Each row is where one point has got to under a steady rotation. How many ticks took it there?
The counts run from 0 to 736.
103  124  126  109  72  105  109  141  180  131  173  145  100  105  108  158  72  128  138  106  133  129  152  165  101  129  123  70  120  197  156  79  105  122  169  153  120  130  126  144  106  104  110  138  157  144  141  121  75  125  118  206  147  153  135  93  130 -> 437
104  107  144  95  93  138  144  127  193  146  113  166  90  73  69  125  122  155  135  108  132  137  106  105  102  65  116  95  147  186  163  101  106  125  143  147  153  119  108  147  161  112  107  107  134  130  139  119  111  131  90  191  120  129  165  123  178 -> 202
74  120  172  80  79  155  150  145  189  132  114  111  104  97  87  163  110  168  137  122  114  151  123  132  135  86  124  63  124  165  151  91  77  123  188  129  128  127  125  144  127  78  118  97  121  140  142  118  148  165  114  156  116  157  159  95  153 -> 464
139  154  128  97  104  119  127  153  140  158  173  154  102  78  121  102  119  156  115  98  135  97  139  124  89  67  119  77  138  163  96  100  101  102  150  105  103  132  85  161  132  88  88  138  122  178  97  129  95  181  111  138  84  184  125  106  166 -> 62
97  95  139  100  95  144  133  172  165  156  167  146  127  121  97  96  124  129  152  111  128  144  129  147  106  97  143  58  129  150  151  72  99  112  153  176  118  124  116  145  108  92  88  173  125  117  113  104  60  113  102  188  119  135  119  89  157 -> 711
114  127  133  84  94  122  129  155  188  149  129  103  104  76  113  131  126  166  125  108  115  128  111  123  151  121  134  57  125  165  163  73  153  106  106  99  101  120  110  173  119  104  127  169  116  168  123  113  92  144  103  206  91  144  127  84  155 -> 120
158  144  135  73  82  158  121  151  185  164  148  148  123  94  152  120  86  182  109  85  118  110  142  126  101  100  113  65  127  124  104  88  117  99  154  114  103  156  98  131  147  106  133  117  123  159  95  117  87  168  86  136  94  189  140  122  141 -> 48
133  128  131  79  103  130  134  138  166  148  106  92  122  106  141  110  124  157  137  99  124  104  97  163  131  121  147  85  120  134  113  95  122  138  172  117  111  124  86  198  121  94  123  164  121  157  125  90  81  146  65  140  167  143  178  47  128 -> 601
118  120  143  36  83  158  156  152  180  145  111  99  113  103  124  116  142  168  120  94  122  101  114  140  148  111  126  86  134  128  112  114  118  138  151  116  111  120  80  190  122  127  115  151  108  133  119  100  88  166  74  146  157  130  166  62  139 -> 609
80  124  144  67  94  135  150  137  137  154  114  115  79  106  82  176  96  133  148  111  127  125  114  166  138  96  114  50  114  192  131  116  97  129  182  104  117  114  108  157  145  108  98  125  126  118  124  130  122  143  106  150  117  151  197  88  128 -> 172
126  148  136  63  85  136  138  112  206  139  122  109  125  119  125  125  102  157  124  89  111  106  110  159  123  134  127  100  119  133  100  101  115  126  170  130  120  138  114  180  120  108  116  155  136  127  117  108  68  162  62  143  190  144  162  74  124 -> 597
95  128  139  93  73  129  135  141  191  156  145  131  111  109  124  128  114  177  127  153  120  116  84  161  149  96  138  64  150  160  122  120  116  99  161  88  145  167  86  169  119  57  107  157  134  160  129  139  113  132  107  129  106  160  125  71  132 -> 388
144  127  133  76  82  152  110  179  131  169  144  150  115  88  124  94  111  188  115  72  119  103  137  114  112  99  126  97  123  146  110  81  116  122  158  122  92  122  102  176  103  111  100  139  132  152  106  95  61  175  77  147  102  162  143  96  130 -> 340
113  167  147  87  93  148  158  100  194  170  137  132  128  71  114  136  109  174  156  87  105  157  84  152  110  102  151  79  129  138  125  90  139  126  183  132  138  128  130  183  110  123  97  101  90  122  119  102  138  151  121  127  123  167  184  98  156 -> 252
85  125  163  71  93  134  129  157  198  134  124  104  120  65  137  119  129  183  123  131  131  121  107  131  139  125  135  66  123  167  150  75  132  110  116  108  137  131  95  167  122  87  128  154  112  160  158  124  111  128  108  170  105  135  128  72  159 -> 118
121  137  123  107  124  104  154  115  181  143  132  103  113  105  142  118  115  132  138  97  123  103  112  126  100  105  151  96  121  151  93  112  116  131  160  157  108  131  97  188  119  81  116  153  144  150  130  112  52  172  62  176  184  148  160  60  145 -> 584
141  136  141  86  82  147  128  152  173  160  142  153  111  68  152  103  114  198  107  113  136  110  126  122  99  86  122  72  141  143  109  89  113  111  158  107  128  152  73  153  139  89  131  103  120  176  131  132  121  160  102  121  97  184  136  103  160 -> 50
97  138  143  73  102  133  126  114  178  143  122  111  118  99  116  107  113  178  126  108  120  98  104  156  131  115  124  85  134  153  91  96  118  136  172  106  122  133  100  204  97  87  107  131  139  132  143  108  104  156  64  110  178  141  182  64  138 -> 599
139  125  154  99  64  123  130  156  144  161  161  151  117  75  133  86  143  171  133  127  135  88  118  127  98  85  127  99  131  148  113  96  64  106  158  129  141  120  90  177  110  102  99  159  149  176  117  128  72  168  112  160  134  161  106  68  138 -> 355
132  128  151  90  102  131  120  133  179  147  135  177  122  88  91  134  108  114  145  96  137  140  101  127  87  65  136  88  113  156  165  76  77  100  145  143  155  125  117  137  190  106  102  146  111  142  124  102  79  125  70  185  142  146  157  126  154 -> 208
123  149  108  79  106  110  153  109  179  140  122  88  111  106  123  135  128  122  126  83  114  113  97  155  125  116  143  94  124  145  102  112  119  139  161  116  100  107  108  211  115  106  115  168  132  158  100  94  81  169  77  159  176  148  161  63  138 -> 593
83  119  147  62  93  104  145  131  147  144  146  122  79  109  136  141  91  126  155  91  149  101  132  145  95  114  121  49  102  187  121  105  102  90  131  154  131  115  92  132  127  95  126  138  140  127  160  147  67  126  96  185  141  166  148  80  128 -> 148
115  166  131  105  74  95  134  112  181  142  167  144  105  63  108  117  112  147  118  126  143  101  135  147  90  90  120  108  135  177  97  115  91  112  165  118  121  123  94  179  134  96  90  142  147  186  109  152  98  166  127  162  117  155  108  109  165 -> 75
137  135  160  104  97  148  145  154  175  164  158  112  140  57  143  132  104  133  149  119  124  145  117  143  121  97  167  74  133  129  147  107  114  130  188  119  125  172  95  174  152  112  116  123  80  155  125  121  105  154  94  154  148  150  209  93  152 -> 533
89  110  140  94  95  133  145  125  149  153  126  169  105  77  104  110  105  110  154  99  143  146  114  117  85  65  146  97  120  180  139  110  97  95  130  171  143  119  104  169  155  99  120  111  141  125  148  120  84  116  63  176  128  139  183  137  171 -> 215
93  120  122  87  108  135  122  164  175  171  149  138  97  108  111  121  103  168  128  92  135  124  118  144  129  108  125  48  141  187  133  92  157  106  127  105  100  139  90  137  124  86  102  160  112  131  123  113  76  104  99  159  56  146  144  93  151 -> 408
73  93  143  107  78  116  129  157  165  133  164  126  99  94  118  140  95  141  143  134  146  126  159  151  105  111  133  72  129  201  138  98  93  128  179  164  126  128  102  152  100  85  112  115  158  136  170  139  87  128  121  197  146  142  150  81  150 -> 439
92  117  126  115  61  138  130  146  164  148  158  148  103  124  128  136  84  104  133  116  110  152  116  156  111  99  136  34  119  171  138  107  118  97  154  166  121  130  115  178  87  77  134  122  173  111  134  129  113  115  107  165  145  167  148  102  155 -> 730
92  121  130  103  62  139  147  164  195  160  119  152  89  108  110  119  133  186  130  117  115  132  88  123  130  95  148  114  147  190  122  126  138  127  177  127  141  144  102  175  132  84  100  135  123  153  151  108  92  113  133  156  86  142  147  65  146 -> 684
93  115  129  109  75  132  115  114  178  144  180  145  127  105  101  135  101  134  138  130  128  146  116  182  119  99  142  45  140  145  159  68  92  110  167  144  135  112  124  163  76  81  96  137  148  114  111  106  117  123  108  166  144  167  124  101  160 -> 725
114  97  134  74  69  127  138  129  150  171  165  156  97  81  119  134  144  169  118  121  149  101  121  113  116  75  120  86  147  147  114  134  78  119  124  138  156  112  67  162  118  118  97  126  149  120  112  141  79  166  85  176  132  146  140  88  143 -> 642
123  124  114  99  108  128  163  102  145  146  142  127  97  66  98  102  89  105  167  103  147  136  130  181  115  80  150  70  137  155  132  104  111  101  167  146  105  118  112  154  136  120  108  135  132  145  106  122  99  135  69  175  128  154  199  143  179 -> 509
136  106  116  106  73  147  152  129  186  132  144  124  120  95  130  105  147  116  123  113  140  141  127  161  99  89  143  76  136  120  125  88  86  139  177  173  114  99  94  187  99  109  132  140  161  154  101  104  109  149  97  176  178  157  130  85  186 -> 9
95  134  145  104  71  126  132  132  136  174  142  124  112  100  139  116  97  149  145  144  121  120  99  162  133  91  138  59  127  177  90  128  99  88  143  119  127  135  96  194  124  67  124  171  175  142  105  147  88  145  96  138  99  151  137  89  134 -> 375
168  159  120  107  82  113  120  138  181  154  162  168  99  84  139  106  95  156  126  95  131  89  138  129  76  101  115  92  130  164  107  95  116  98  157  127  113  149  108  141  152  108  111  142  142  186  101  132  69  161  107  169  107  177  116  112  146 -> 65
116  153  144  117  132  119  137  117  187  152  142  135  130  30  131  128  135  178  119  103  126  133  105  95  74  81  138  78  130  158  122  86  127  129  136  122  144  122  88  178  150  104  111  105  104  154  133  122  114  170  109  165  120  145  154  89  185 -> 557
77  148  147  70  60  144  154  136  179  168  141  125  113  119  119  144  103  137  126  132  115  127  102  145  153  94  131  64  135  160  92  146  101  86  147  119  124  156  95  178  131  73  115  166  143  120  98  152  91  147  104  137  104  152  129  84  129 -> 384
72  112  136  102  53  114  135  139  178  127  144  120  102  91  95  176  107  133  131  131  131  148  136  165  131  106  129  72  123  190  153  99  79  135  184  138  134  108  119  174  105  89  113  105  156  147  144  128  131  143  136  185  141  155  141  87  148 -> 447
110  130  160  67  90  157  160  143  193  128  89  134  102  99  112  139  124  142  148  87  130  148  103  131  99  79  118  59  99  146  154  71  86  100  156  137  131  107  121  127  179  104  143  126  109  157  122  103  128  131  105  169  102  175  132  106  163 -> 478
108  150  145  94  49  121  141  133  135  163  154  141  114  84  124  124  129  126  125  127  132  112  105  147  121  82  130  77  113  165  95  130  64  93  137  131  134  115  95  203  124  90  109  170  162  149  93  148  93  159  124  157  121  160  102  87  143 -> 367
139  145  151  71  64  138  126  147  156  167  158  151  126  80  127  105  118  179  126  92  137  99  139  140  94  102  107  103  119  137  103  83  70  104  144  137  123  116  113  163  129  125  99  158  140  141  84  118  57  174  97  165  116  150  98  109  129 -> 352
129  141  149  91  109  156  158  140  182  174  142  102  140  55  133  145  114  155  139  94  123  165  126  119  122  98  161  73  130  129  127  104  134  136  157  134  110  146  94  173  158  130  124  114  85  144  107  117  94  177  93  182  112  132  200  104  166 -> 542
89  122  162  78  63  159  156  155  189  131  92  108  96  115  122  178  96  133  142  102  119  163  129  136  121  109  129  70  95  172  139  102  88  121  178  153  121  122  129  147  157  98  157  114  145  137  135  115  110  142  114  184  127  154  154  90  144 -> 461
115  106  154  84  77  123  141  150  181  142  113  138  80  110  100  158  109  156  142  127  121  114  96  142  123  95  114  74  129  189  157  112  105  143  202  111  149  143  105  144  158  101  109  116  122  155  156  127  130  140  120  157  151  157  184  63  129 -> 177
